128 stands for zero in the data rows.
In each game, the first row plays the second. By how much does the first row win? 20 means about a draw, 40 a big win and 0 a big loss. Wins can go round in a circle. Each row has two weighted sums of its numbers, A and B, taken from their middle values. A row wins by its A times the other's B, less its B times the other's A.
094|111|188|115|103|144|138|062|194|050|113|063|062|068|173|171
145|150|112|110|111|087|105|119|107|104|082|117|155|082|126|194 -> 14
175|124|146|111|107|149|113|143|093|135|098|148|131|110|138|176
139|113|127|111|131|149|103|152|127|171|117|104|126|182|074|102 -> 19
045|119|146|135|122|159|130|155|143|123|172|114|095|118|145|075
130|101|089|166|190|058|138|128|122|112|084|098|132|123|187|128 -> 16
146|120|134|112|095|164|176|060|152|100|119|076|123|094|156|178
108|117|100|187|165|120|138|115|158|142|095|099|089|166|094|038 -> 27
106|109|164|112|079|135|134|050|160|062|117|090|057|066|170|185
180|190|169|116|104|095|164|084|125|071|138|108|188|073|139|149 -> 26
085|138|065|139|155|170|126|145|136|187|119|141|154|200|098|101
107|106|067|137|095|165|134|082|146|176|140|112|188|168|146|187 -> 22
170|098|056|163|165|072|164|141|067|105|109|120|102|110|152|088
114|133|153|126|111|120|117|165|143|147|095|127|094|124|093|122 -> 19
087|121|184|102|081|163|137|073|204|057|102|075|061|059|164|172
147|134|132|096|126|156|094|158|131|156|111|130|118|150|107|149 -> 11
090|095|123|105|129|100|122|125|137|112|093|151|087|122|147|151
115|159|103|124|166|133|125|135|132|142|101|116|085|148|089|064 -> 21
080|147|167|190|111|116|107|124|155|089|092|113|110|122|131|144
110|130|076|170|189|190|075|175|120|195|178|183|215|184|070|119 -> 18
086|120|146|099|102|133|113|093|168|079|069|133|100|105|130|157
114|115|156|127|130|128|141|140|118|110|189|199|119|098|126|147 -> 30
110|139|147|133|134|129|136|123|135|100|181|110|108|113|147|136
127|145|195|111|097|115|119|132|127|104|159|137|121|089|181|148 -> 26
128|113|163|089|151|132|114|173|159|182|104|150|129|168|119|131
112|151|193|181|089|114|109|165|117|128|104|086|145|147|154|116 -> 17
205|114|164|024|175|064|107|161|106|161|084|156|162|094|185|195
169|130|085|114|111|131|125|124|070|141|124|117|135|099|183|131 -> 11
137|122|117|096|151|133|121|128|146|143|080|116|091|144|097|101
155|109|165|146|102|102|137|090|109|068|173|086|109|058|170|127 -> 18
157|179|192|000|124|174|124|136|194|200|183|140|126|194|041|056
146|079|084|162|156|166|122|159|141|208|192|117|148|182|107|085 -> 31
137|127|096|099|119|155|106|179|118|183|145|133|164|170|138|151
139|095|102|098|159|144|117|153|148|152|083|141|084|155|066|099 -> 19
156|128|067|147|137|160|125|135|102|195|132|134|150|155|153|132
112|095|113|201|141|070|139|133|103|094|087|064|119|113|132|100 -> 23
083|118|063|153|151|177|132|122|128|158|085|130|168|196|099|117
177|180|132|032|146|104|111|136|045|159|105|179|175|072|108|190 -> 24
085|108|119|109|112|144|112|077|156|103|078|137|073|114|139|134
097|139|192|101|101|136|161|071|196|055|105|098|057|075|166|178 -> 12
104|116|175|142|096|173|143|067|182|038|114|096|067|064|194|170
137|111|076|152|096|146|072|171|154|197|119|175|178|199|050|124 -> 38
172|113|045|116|138|137|090|201|081|200|135|174|177|175|088|149
109|122|148|104|118|160|120|158|146|153|107|111|123|142|091|136 -> 23
122|132|071|157|180|202|086|152|130|209|183|144|198|190|119|124
160|089|143|166|174|096|110|180|114|149|057|109|101|131|137|143 -> 22
137|120|115|150|167|118|132|157|112|138|091|139|081|143|089|083
123|140|103|137|136|158|122|111|098|110|128|114|105|140|078|083 -> 19
139|127|084|169|116|100|161|099|093|101|099|134|108|129|121|079
155|127|139|086|142|112|123|145|122|129|098|151|109|126|090|132 -> 14
059|126|167|120|100|117|149|089|176|082|113|098|086|096|168|152
158|173|173|085|093|100|132|128|122|115|103|128|141|120|112|152 -> 23
118|148|134|128|120|089|173|090|170|038|098|076|092|051|148|189
230|183|241|010|111|072|111|158|133|185|153|206|159|100|088|187 -> 32
141|160|117|095|149|097|141|145|114|123|112|107|123|117|086|134
186|142|175|143|094|090|145|066|124|100|135|125|164|083|155|163 -> 22
120|091|128|158|089|147|118|155|111|167|133|114|157|168|128|126
110|149|230|180|058|121|123|118|145|133|193|094|129|145|075|112 -> 18
118|120|135|088|155|149|133|138|147|171|106|138|098|172|064|086
087|103|160|203|119|118|141|108|121|119|112|081|121|156|115|105 -> 29
111|125|127|116|133|178|119|177|143|155|101|123|090|157|096|073
189|125|088|154|159|178|120|130|132|144|236|149|165|105|173|169 -> 16
101|103|108|109|115|161|119|103|173|142|091|170|080|119|126|122
073|120|127|141|138|165|113|177|141|175|125|139|133|205|114|108 -> 27
114|144|163|096|102|136|124|097|139|109|113|134|084|093|109|141
096|116|167|173|082|093|137|132|150|137|102|086|149|146|151|128 -> 20
147|146|107|175|154|118|173|117|117|103|113|138|113|144|130|054
116|152|158|090|107|145|149|068|184|069|117|131|060|076|189|181 -> 8
155|090|060|149|174|154|108|156|107|180|170|129|196|168|124|098
216|126|093|113|168|176|127|127|119|134|234|137|162|098|161|176 -> 25
156|131|122|096|182|039|110|146|108|118|081|117|163|099|132|148
155|139|057|141|167|111|166|163|064|150|093|165|106|165|124|050 -> 17
085|098|115|103|084|124|102|119|134|099|103|137|075|139|144|126
185|143|134|103|099|108|156|073|110|077|119|117|189|113|153|224 -> 16
139|166|155|067|121|118|145|129|128|105|147|105|100|085|165|127
110|153|159|089|093|070|118|103|129|085|112|128|093|101|145|152 -> 22
060|131|141|165|118|131|132|147|112|130|167|116|091|121|142|072
083|130|075|194|165|133|189|091|160|070|068|138|112|190|093|044 -> 1
128|115|137|133|140|138|116|144|136|171|144|100|125|159|161|118
117|130|148|081|077|116|140|098|154|077|077|158|081|102|143|164 -> 25
152|132|085|133|178|112|221|090|126|060|091|123|135|126|110|084
108|148|253|164|088|106|117|114|146|148|215|070|137|162|081|070 -> 26
148|151|130|114|082|073|104|135|109|107|110|141|136|090|115|158
063|103|129|151|102|132|125|096|158|103|090|134|081|112|123|129 -> 22
139|164|133|068|132|164|127|167|121|166|130|141|147|156|091|142
070|123|153|146|134|137|110|150|143|102|162|122|106|112|152|076 -> 19
162|084|047|133|187|106|128|163|130|139|073|111|063|141|138|101
165|154|134|084|099|130|148|128|102|111|151|124|156|125|090|142 -> 21
166|221|164|119|101|079|162|071|114|086|098|094|186|072|130|168
163|168|104|074|089|113|149|102|093|116|148|121|164|113|119|144 -> 23
087|119|158|222|106|103|122|116|120|111|110|086|149|139|154|107
115|151|126|096|148|160|147|098|128|113|179|110|106|115|144|091 -> 24
158|157|066|144|110|131|115|116|146|174|149|127|179|161|146|173
129|117|134|120|147|136|135|145|151|149|125|147|103|149|115|113 -> 17
108|120|112|099|145|169|134|079|129|102|170|088|100|135|120|086
100|149|141|152|107|132|132|130|138|110|126|113|091|157|139|078 -> 21
134|174|155|134|120|028|134|087|085|105|071|113|170|066|145|167
134|130|153|196|098|144|128|145|136|160|141|109|178|194|099|147 -> 18
153|142|141|162|119|007|103|150|065|103|097|126|157|096|159|158
107|130|057|156|205|208|095|196|120|227|184|189|220|221|062|075 -> 11
129|143|063|172|145|191|105|105|124|164|152|132|173|180|136|169
110|137|166|188|091|124|117|176|133|120|106|082|132|149|131|129 -> 31
163|147|212|084|166|084|109|166|149|140|079|137|128|143|109|131
153|117|072|165|127|169|116|123|148|155|123|123|133|155|126|154 -> 18
172|155|166|072|169|011|115|177|081|126|145|142|192|101|175|161
193|125|133|103|115|157|128|114|122|141|114|125|133|134|153|172 -> 23
111|150|239|184|059|117|131|134|119|125|169|093|145|153|118|095
170|120|081|114|137|147|159|072|094|114|147|137|146|143|091|076 -> 18
089|115|095|198|134|131|063|191|102|179|191|121|216|171|109|139
130|096|090|159|150|107|121|143|093|138|099|152|103|118|149|120 -> 2
183|091|126|136|182|185|125|138|148|194|194|096|136|124|146|087
130|147|140|094|063|104|142|130|115|117|139|086|173|134|099|125 -> 31
201|095|117|120|155|146|124|104|113|153|206|125|135|101|170|149
135|113|124|177|118|079|151|127|099|125|123|137|157|124|124|181 -> 8
151|130|101|115|147|164|119|164|108|220|160|183|220|208|091|109
176|121|099|151|147|205|126|113|133|183|214|108|165|135|170|083 -> 20
075|146|182|107|085|150|145|089|164|050|115|115|067|053|202|158
116|111|102|178|124|126|130|128|138|136|096|116|169|161|123|123 -> 27
155|067|073|164|108|210|128|124|144|185|191|129|165|163|157|088
081|107|137|106|087|139|135|074|128|094|090|148|060|119|157|156 -> 24
113|118|093|172|142|127|078|155|086|186|147|137|192|194|085|116
145|170|174|150|094|080|150|085|095|076|128|099|166|062|133|170 -> 25
157|119|077|107|161|176|109|184|165|196|196|119|180|193|082|132
073|124|129|092|108|103|143|103|133|096|088|124|078|118|121|116 -> 22
239|147|184|021|168|008|106|154|080|170|100|135|175|117|178|163
132|096|102|142|142|118|147|094|128|091|101|108|098|117|108|091 -> 28
169|123|095|139|123|189|106|104|155|156|121|147|134|148|144|134
130|112|114|152|142|154|135|081|143|110|131|099|101|133|150|066 -> 19
089|115|073|161|148|166|126|082|185|139|117|128|126|144|126|148
141|137|064|149|122|130|157|116|103|144|096|140|124|141|131|122 -> 18
116|116|105|163|128|109|132|169|080|118|140|132|097|130|151|074
078|132|118|146|104|111|133|176|098|145|129|145|100|124|120|103 -> 18
140|151|162|058|109|171|116|102|136|156|148|101|118|140|101|128
032|115|132|171|100|118|132|071|196|063|084|112|074|106|160|154 -> 22
077|125|124|142|124|170|093|152|130|138|174|158|106|130|140|077
078|107|154|117|093|127|137|063|177|102|097|134|075|117|144|153 -> 17
096|133|145|127|130|123|143|136|104|083|194|198|106|109|151|147
195|149|108|082|098|134|134|135|063|154|151|148|173|154|128|150 -> 19
169|186|128|101|124|068|137|090|079|084|110|145|166|070|114|171
137|122|154|092|086|123|120|164|136|143|094|141|111|144|102|136 -> 20
147|147|076|124|175|055|098|143|091|137|081|166|143|131|125|156
120|133|114|114|148|185|133|185|145|193|133|128|117|179|108|107 -> 24
115|111|061|140|157|203|056|171|124|199|163|178|206|218|062|077
094|140|074|136|143|180|150|129|148|121|144|133|140|173|082|092 -> 15
197|110|141|115|115|114|118|105|080|128|109|134|146|098|152|190
142|110|065|170|167|168|082|161|133|201|170|170|221|193|075|140 -> 16
075|108|117|154|154|161|154|119|142|123|101|127|107|159|100|057
080|137|177|134|077|121|161|117|126|105|194|157|104|088|145|143 -> 25
154|132|132|136|169|027|132|114|104|095|102|124|163|060|172|161
139|148|158|100|145|134|147|083|118|091|176|099|090|077|150|107 -> 22
160|089|175|098|117|147|107|218|173|183|099|148|092|176|112|113
122|127|152|097|138|119|116|132|131|118|130|168|085|099|133|159 -> 21
112|126|118|133|119|143|139|094|106|115|153|100|111|122|137|099
119|140|187|130|119|099|129|075|186|058|093|107|063|079|169|171 -> 22
161|092|087|145|170|183|096|121|120|160|204|172|172|148|112|124
132|127|156|102|111|160|139|187|154|171|100|115|082|158|080|124 -> 19
098|130|168|138|082|146|150|083|119|088|189|102|083|081|198|117
128|119|103|107|091|099|098|147|098|146|118|158|172|142|133|161 -> 19
122|116|068|178|190|169|087|171|128|202|189|110|184|165|090|104
131|117|085|194|135|154|095|193|130|180|183|138|212|181|113|123 -> 19
225|199|251|043|028|108|131|118|082|170|186|176|223|073|083|178
180|154|170|149|122|051|116|137|102|117|101|125|148|087|153|183 -> 16
089|119|087|160|157|173|127|098|142|142|143|141|139|196|044|036
119|127|135|170|148|145|130|127|127|119|098|091|108|166|125|038 -> 13
160|098|075|168|130|185|138|128|129|175|210|137|185|152|129|141
122|131|141|140|163|160|115|162|108|169|108|127|137|170|117|089 -> 23
129|130|115|167|104|173|075|151|113|191|139|171|200|203|071|132
052|140|170|133|081|110|102|088|172|069|083|098|070|102|167|154 -> 22
089|130|098|145|155|177|138|130|144|128|111|114|106|173|049|053
067|124|171|144|132|138|134|161|140|138|173|096|100|129|124|058 -> 20
133|159|161|096|150|136|122|120|134|077|231|155|100|071|161|172
112|142|127|173|158|075|160|145|115|137|112|128|106|087|156|135 -> 4
056|150|170|134|091|124|143|078|185|077|081|126|074|098|176|149
104|146|133|118|103|094|140|099|129|082|078|134|090|095|150|176 -> 21
115|130|154|117|141|135|126|184|153|153|092|123|085|156|072|118
119|151|149|120|107|133|145|116|135|098|206|106|084|081|160|107 -> 21
082|116|134|146|139|127|169|111|117|112|175|131|119|104|161|103
094|145|171|111|116|133|154|089|193|054|116|083|074|057|196|183 -> 22
143|133|086|166|158|114|190|100|100|104|080|105|118|133|118|066
199|160|192|045|100|074|131|127|122|131|150|167|142|085|086|169 -> 13
149|110|085|163|101|183|095|168|115|182|157|169|203|198|102|150
123|107|118|208|119|129|126|112|114|099|085|106|099|130|150|071 -> 19
147|118|133|079|112|135|100|154|167|166|140|130|135|151|135|146
185|103|089|167|189|006|178|136|060|081|070|120|140|101|192|119 -> 18
